Where one turn sends some rows of the set: a few examples, then the rows asked:
nipu: [-2.49 -1.13  2.34 -2.31  0.59  0.53  0.91 -1.60 -1.20 -1.00 -0.99 -0.36
 -2.24]
latok: [ 0.13  1.65  0.59 -3.50 -0.05 -0.34 -2.06  1.45 -0.58 -2.42 -1.03  1.87
 -0.76]
genog: [ 1.57  0.07  2.78 -1.09  0.45 -1.07 -1.91 -0.37  1.86 -0.75  1.04 -0.60
 -3.63]
tol: [-1.56 -0.41  3.34 -1.29  0.85  0.45  1.43 -0.55 -2.54  0.75 -0.98 -0.14
 -2.04]
lis: [-0.90 -2.06  0.77  2.19 -3.77  1.39  1.34 -1.88  1.05  1.79 -0.95  2.31
 -0.48]
Kipak: [-1.69 -2.02 -0.04  3.03 -3.47  1.41  1.00 -1.07  0.51  1.71  0.68  0.12
  1.39]
lefi: [ 1.87  0.10  0.05 -0.76  0.06 -2.85  2.73 -1.50 -1.37 -2.11  1.90 -0.36
  1.78]
moli: [ 2.16 -0.34  0.48  2.15 -4.07  0.42 -1.33 -0.19  2.96  1.33 -0.07  2.76
 -0.73]
zek: [ 2.45  0.19  0.18 -0.50  0.16 -2.92  2.46 -1.42 -0.82 -1.77  2.31 -0.68
  1.40]
voz: [ 0.92  2.03  1.77 -2.73  0.39 -0.48 -1.34  2.44 -2.31 -0.53 -1.40  2.24
 -0.35]
Pupip: [ 2.62  1.02  3.67 -0.50  0.59 -0.74 -1.48  0.56  0.39  1.06  0.91 -0.65
 -3.00]
pilu: [-0.15 -0.06 -0.62  0.52 -4.37  1.11 -0.28  0.21  0.51  0.61 -1.85  4.25
  1.23]
dogu: [-0.61  0.01 -1.54  1.36 -3.85  0.96 -0.65  1.22 -0.11  0.26 -0.31  2.29
  3.11]
dagan: [ 1.55 -0.35 -0.43  3.07 -3.71  0.34 -1.81  0.60  2.21  1.19  1.60  0.64
  1.16]
Mil: [ 2.36  0.58 -0.04 -0.62  0.17 -3.00  2.18 -1.10 -0.87 -1.95  2.01 -0.09
  1.70]

dogu turns into Kipak
moli turns into pilu
Pupip turns into voz
And these:
latok turns into nipu
lefi turns into zek

